In the rows, zero is written as 128.
Each path below is one point turned by a fixed rotation once a step. After each direction that follows a path, write how fast that rotation turns it, in degrees a step (0 if it stays still).
Each turn is a multiple of 5 degrees from 10 to 175, or 0.
Each row of a path follows its step; steps can be skipped.
Rotation 1:
step 0: [139 116 131 130 126 114 129 135 129 119 141 130 125 119 136 125 133 114
 136 123 109 117 134 120 135 131 127 119 113 128 121 122 115 142 132 121
 124 125 130 128 127 133 120 130 131 131 123]
step 5: [128 131 131 134 118 121 115 129 121 125 138 137 127 133 125 114 148 124
 125 126 125 121 130 124 125 137 116 116 126 118 125 133 129 128 130 133
 117 139 134 130 139 131 134 116 117 131 111]
step 8: [141 120 127 126 149 118 128 130 125 137 128 136 118 126 123 133 117 123
 134 118 127 112 133 121 127 147 120 128 128 135 127 129 116 130 132 133
 138 126 133 136 133 135 132 134 134 127 117]
step 10: [128 127 140 137 139 118 133 131 121 125 144 125 123 127 128 120 132 120
 127 124 126 120 116 127 117 129 134 120 133 125 129 125 114 145 123 110
 117 127 123 130 124 136 130 116 135 120 123]
step 12: [121 118 136 124 127 108 128 142 133 127 133 147 120 135 126 122 134 132
 130 121 121 131 130 117 125 132 128 138 120 122 118 128 117 127 127 129
 147 128 120 134 125 136 134 119 130 136 128]
step 13: [137 132 132 122 117 127 130 127 125 129 144 125 131 137 118 113 137 129
 124 122 119 121 139 111 132 137 129 122 117 131 119 126 127 128 132 125
 146 122 127 130 135 119 122 131 133 120 112]
step 14: [131 128 139 116 133 125 126 126 132 131 141 131 138 120 136 110 126 119
 143 124 125 129 117 122 119 134 128 119 131 118 135 129 125 128 129 131
 137 142 131 126 137 120 136 119 131 123 112]
step 20: [135 118 134 126 131 126 138 132 121 121 128 118 118 128 129 128 133 121
 126 122 124 121 122 126 116 132 140 138 125 127 130 119 114 128 116 126
 144 140 123 131 125 143 121 119 141 129 115]
step 23: [136 128 150 126 119 122 122 141 127 124 136 122 141 131 117 116 125 128
 129 135 124 127 132 123 128 125 135 122 138 117 122 131 130 139 133 117
 128 121 128 125 127 124 132 123 128 127 104]
step 28: [127 118 130 142 132 117 123 137 124 131 118 129 120 128 119 124 126 111
 132 126 133 137 136 133 118 129 137 123 132 113 119 135 113 137 123 135
 134 132 122 127 136 139 138 123 134 129 118]
[128 130 129 125 127 129 128 127 127 132 127 118 127 130 128 128 129 129
 127 132 131 129 128 124 129 130 129 131 128 132 128 126 125 129 128 132
 129 128 130 127 125 129 124 131 128 129 126]
155
[127 127 127 129 130 125 127 123 126 126 131 122 128 128 129 133 124 133
 128 126 124 131 130 127 124 128 127 125 131 126 129 128 128 128 130 128
 132 129 125 129 131 127 128 129 125 126 125]
70
[127 131 127 129 129 132 127 125 126 127 134 127 125 126 126 131 130 124
 129 130 126 130 126 130 125 127 128 131 127 128 132 124 127 127 130 127
 124 129 132 132 130 132 129 125 127 129 128]
65
[128 125 124 129 133 130 125 130 127 128 128 124 129 126 127 129 126 127
 128 125 127 127 129 128 127 126 127 124 127 132 129 133 125 133 127 127
 127 128 130 126 128 133 127 130 130 131 134]
40
[130 127 128 131 128 131 123 132 125 123 126 125 131 126 131 130 126 131
 125 127 128 123 129 129 128 129 126 130 129 127 127 124 127 125 128 129
 125 128 128 126 126 128 129 125 128 133 124]
20
